Each path below is one point turned by a fixed rotation once a step. After each direction that follows a path, write how fast that rotation turns it, in degrees a step (0 if it stays still).
Each turn is a multiple of 5 degrees from 10 to 175, or 0.
Each row of a path follows its step; steps can be skipped.
path 1
step 6: [ 26  -6  21 -26 -29  16   8   0 -37 -24  -4 -32 -18 -30 -33   0  10 -49
  17  27  12 -17   8  32 -23  10  21  13 -12 -43 -52 -11  58  10   4   5
 -25  13  31  13 -34 -13 -21 -47  -8 -48  -7  42  28 -19  38  -3 -40 -13
 -15  35 -16  -6 -44  20  35 -16 -19]
step 12: [ 20  18 -31 -24 -12   1   8  33  13 -54 -68  62  -1  -4 -12 -22  34 -23
 -10 -32   4 -21  33   6  -3 -36 -15 -11   3   3 -18  17   8   7 -22 -28
  31 -28  13  15   4  28  -7 -13  14  26  46   3   1  -6 -29 -15 -24 -23
  -3 -57 -63  10 -16  -5  15 -42 -39]
step 13: [  5 -35  -8 -46 -27 -21  -1 -17   9  -1  -7  47   0 -23  25  -3  13  48
  49  51  17   1  14 -42  16  -8  -2 -23 -20  -5  33  36 -20 -33 -28 -48
   4 -10 -35  34 -27  19   0   4  59   4  23  -9   1 -11  48  -6  26   1
  15  -3 -39   2 -51 -12  13  -5 -29]
step 14: [  8 -20 -20   6 -12 -16  -3 -16  33 -11 -47 -22  15 -51   6  51   9  41
  18  41  15  28   7  27  10 -12  37 -20  25  25   7  46 -24  69 -22 -20
   2  26 -14 -24 -28 -11   1  -7  -9   9 -14  -9 -25 -38  10   7 -24 -51
  -5 -37 -33  -2   3 -40  29  40   9]
step 21: [  0  18   9   6  33  11 -28  -6   1 -59 -28  46  20 -30 -31  24  29 -35
 -37   7 -18 -23  13 -11  19  28 -50   8   2  12 -15  14 -26 -12  14  -1
  19 -35  16  17  -2 -70 -23 -16  12  50 -24 -35  -2  -6 -60   2  -2 -10
  22  32 -20  31 -36   4   6 -15 -28]
step 24: [-35 -35  -9  -1   5  18  -8  15  29 -23 -19  29 -25 -21  11  13  33   6
  13  21  -4  -9  16  36   6  -4  42   6  12  -8  33  -3 -15   1  27 -16
   0  11 -14  -8 -16 -32 -49 -30 -34 -69  35 -64   0 -18 -71 -12  11 -29
   4  -7 -45 -20  -4  22  37  17 -34]
step 25: [ -6 -19  75   4   3 -21 -24   7  22 -28  -3  15   3  30  18  24  20  -1
 -28  22   6 -10  51  -2  26  -3  -8 -34  19 -49   2  19  27  -2   3   1
  46  22   5   6   3  -2 -18   1   3   6  -6 -16  -4 -36  15 -27  -5 -31
 -18  18 -38   2 -43  13  85 -67   4]
step 36: [-50 -14  19 -22 -10  16  16   9 -29 -18 -12 -12 -14 -16 -13 -12  15  -5
  12  35  31  41  16  16   2   0 -14 -36   7 -25 -27 -22  -9 -14   2  12
 -66  62  40 -31 -35 -25 -25  16   4   6 -22 -67  50  -9  45  18 -14   1
  -1   5 -28 -13   1  24  24  44  -9]
Speeds:
[ -9 -15  -8  -3  -6  14   7  -9   1   3 -13   0 -15  -2  -3  -4  -2  -4
  -6  -4  11  -2  -2 -12  -5  -4   0  -1   3  -5  -1  12  -5   4   1   2
   4  -7  -9   0  11 -10   3  -2  -1  -6 -16   8  -5   7   1   7   2 -11
  10  -5   1   1 -10  -1  -3  -7  -1]
40
[ -6  -3 -12   8  -9   2  -2   2   4   1   9  -1   5  -3  11  12   0  -3
  -4  -1 -19   2 -10  -1  -7  -7   2  -4   1   1  -8  -5   6   4  -3   1
  -1  -4  13 -10  -2  -2  -2   3  16   1  -8  16   3 -11   1   6   5  -1
  14  10  -3  -6  -1   0  -9   2  -7]
25
[  9   0 -10  -2  -6   1   4   2  -1  -9   5  12 -14  -1  -8   2   2  -2
  10   2 -12 -15   6  -4  -5  -7   2   0 -11   2  13  -3  -1  -5   4  -4
   9   7   7  16   4  -1   2  -8   1 -16   3   2  -6   2   5   1  -2   2
  -3   6   5  -7   0 -11  -6  11   0]
100
[  5  -5   0   4   1  10   0  -1   6  11  -5 -13   6   1   5  -7   0  -9
  11   9  -6  -2  -4  14  10 -10   7   1 -11 -13   4   8   5   5   5   1
 -10  -1   2  -8  -4 -10 -18  -3  -5  -6   5   4  -7   2  -2   5   4   4
   0  -7  11   3   3 -12   7   2   3]
80
[ 11  -5  -2  -7  -3  -8  -8  11   8  -7  -1  -5  -3   4  -4   1  -6  -1
   1 -12  -2 -14 -17  -8  -4  13  -8  -3 -10   7  -1   7   0  -1   8  -5
  -4   5  -4 -10   1  -8   1   0   4   4  -5   6  12   4 -10   5  -7  18
   0  -7   7   2   2   5   6   0   7]
35
[ -4  -2  -1  -7   1 -18   7   9   2   7 -12   7  -6   4   1  -4  -7  -8
   1   6   3   3  -9   7   2  -9   9   0  -5  -2 -19  -8  -1  -8 -10  -6
  -5  13  -1   4   3   5  -1   1  -9   3  -3   4   8  10   7   5 -12  -5
   4  11   8   3   3   0  -8   0  -1]
10
path 2
step 4: [-14  18  71  11 -40   3   8  -4 -33 -44   8  -7   4 -15 -57  -1  47  -9
  31   8 -28 -15  21 -29  28  -2   6 -11  -3  23  22  34  64  32  23  25
 -13 -11 -28  28  55 -40 -12  31   0  37  -9 -15 -18  -9 -38  -3  -1  -4
  24 -28  -7 -32  -3  -3  15  37  -3]
step 7: [-42 -38 -14  -2  34 -14 -63  -3 -27 -44  -8  53 -20  55 -15  25   5 -57
  19 -46   1   1  18 -15  18  -4  38 -17  -6  10  15  15   1 -23 -14 -25
   6  25 -21  18  41   6   6 -22 -21 -25 -15   8  -8  12  17 -20 -31 -39
  60  14 -25 -19  -2  -7 -38   9  20]
step 13: [ 25  60  13 -10   6  29   7   6 -14   5  22  43 -10 -18  12  38  21  -8
  -8  68  29 -17  15  45  71  53  -9  18   8  17  66  16 -11  -5  -6   0
 -33  23  -6  31  -2  23 -10   2  -6 -23  -9  -8  18 -40  -6  18  18  12
  44  16  -2 -10  18  -3  46  26  -7]
step 14: [ 33  13 -31 -14 -43  -6 -29  27 -20  23  -1   0 -34 -38   4  26  10 -23
  39  27 -34  35 -19  -1 -27  49  61  -6  -7  -4 -35 -31 -22   1  11 -44
   2  12  26 -23 -15 -41  16  15  43  37  28 -47 -10  28  12  19  34   7
  10  18  -9 -32  -4 -14 -37 -17  31]
step 15: [ 19 -25  11  -8   1  -4  35  -9  29  14  -6 -53  42  -7 -39 -20 -43  30
  24   8  42   0 -54  -1 -48 -26  16  14 -81  35 -17   2   3  -8 -24 -13
 -35 -31 -23  17  39  -3  15  -5 -33  -4  23  -7 -11  11  -1  15   1  44
  22  25  37 -19  10  10  21   6 -29]
step 16: [ 25   2   3 -20  -1  -2 -41 -23 -12  -8  19 -10 -36  49  27 -55 -34 -14
   9  16 -22  18 -19  20  47 -18 -15   4   5 -30  57   9  40 -58   5  -8
  -2  13  -2 -21  21 -29 -60 -13 -29 -44  -1  11 -29  28  -4  -8   9  14
  19  14   7  67 -13 -23  20 -29   4]
step 25: [ -6 -61 -16  16 -19  16  -1   0 -21 -48  -3   4 -40  13 -31  -8   1 -19
  18   8 -51  25  60   7 -11   1   4 -13  -5 -17  11   7  -1 -51  -8 -27
  11  23 -37 -31  10  24  22  64 -58 -13  38  -1  24  23 -44   9 -18 -35
  25  -5  25   7  -4  30  18  22  25]
step 30: [ 25  -5 -14   8 -10 -26  47  -4 -37   8 -28  -6 -23  13  16  14   2  20
 -18 -14  -8  25  14 -22 -26  62  26   3 -73 -67  -4 -24 -51  -8   1 -14
 -26  15  55  18 -37 -25 -17  11 -21  -7 -26 -41  15 -26   5   4 -26   7
  17  31  32 -23 -20 -34 -17 -12   3]
Speeds:
[ -2   8  -1   7   9   9   2 -12   1  -2   2   3  -2  -1   1   1  11  -2
 -12 -17  -5   8  -6   3  12   2  14  -4  -6   8   1 -11   9  10  -2  -4
   4  -2   8  -5   2 -12   0  11   7   0   3  -3   1  -2   5  -2   2  -2
   3  13   2  -6 -14  -2  -3   9 -10]
110
[  7  -5   1   4   0   0  -3  -1   6  -1  -1   5  -5   4 -14   4   3  -5
  -5   6   7  -8   8   0  -2  13   9  -4 -11   2   0   0  -8  -6  -1 -13
  10  10  -5   7 -13  -8   1   4  -4   4  -3   5   5 -14  16   0  -2 -13
  -7   5   5   7  13   1   4  -4  -8]
20
[ -7   6 -14  -9  -7   3  -3  -5  -6 -15   3   4  10  -2   5 -10 -10  12
 -10   7   1   8   7   6  -9  -1   1   7  -1  11  -1   5  -9   8  -9   1
  -5   7  -9  -2  -1  -3   3   3  -8  -3 -12  -3   2   7  11  -1   5  -5
   5  -5  -3  -2   3  -6  -6  15  -9]
175
[ 13  -2   6   4  12  23  -3  13   5   4   0  -9   9  -3   2   0   1  -9
   3   0  -4   0   6  -3  -7   9  -2  -1   9   4  -8  -7   5   0 -14   4
  -6  -3  -8  12  -5  -9  -1   2   7  -8   3  -6   3   5   3  -4  10   5
   1 -10  -1  -1   5  -3 -10  -3  -6]
80
[ -6   3   6  -4   0  -6   2 -11  14   3   8   4   9  -6   0 -10   0   8
  14 -13   8   4  11  -1   1   4  -6  -5  -5   3  14  -3  -6  -1  -4  -4
  -4  -5   7   7 -11 -14 -13   4 -12  -3  -4  -3  -9  -2  -9   2  -3   4
  -6  -6   7   0  -2   1  -8  -7   2]
100
[  2  -1  -4   8   0  -7   2  12  -5  11   8  -1   0  19   7  -8   8   0
  -4  -7   0 -17   7  -3   1  -2  -4   4  -1   2  -3   4 -13   9   5   8
   4  -6  15   7  -2   8   3   7  -5  -9  -2   1  -5   7   0  -4  10 -11
  -6   6   2  -6   1 -13  -4   2  -7]
35
[ 12  -4  -9   5   6  -5  11   3  -3   6  11   0  -4   6   7   9   6  14
   7  -7  -1   2   3   1   8   3  -9  15   5   6  -7   5   7   8  -5  -6
  -4   7 -12   1  -6  -7  -6  -7  -6   0   2  -3   7   0   7  12   0   1
   0  -3  10  10 -11   1  14   3   6]
145
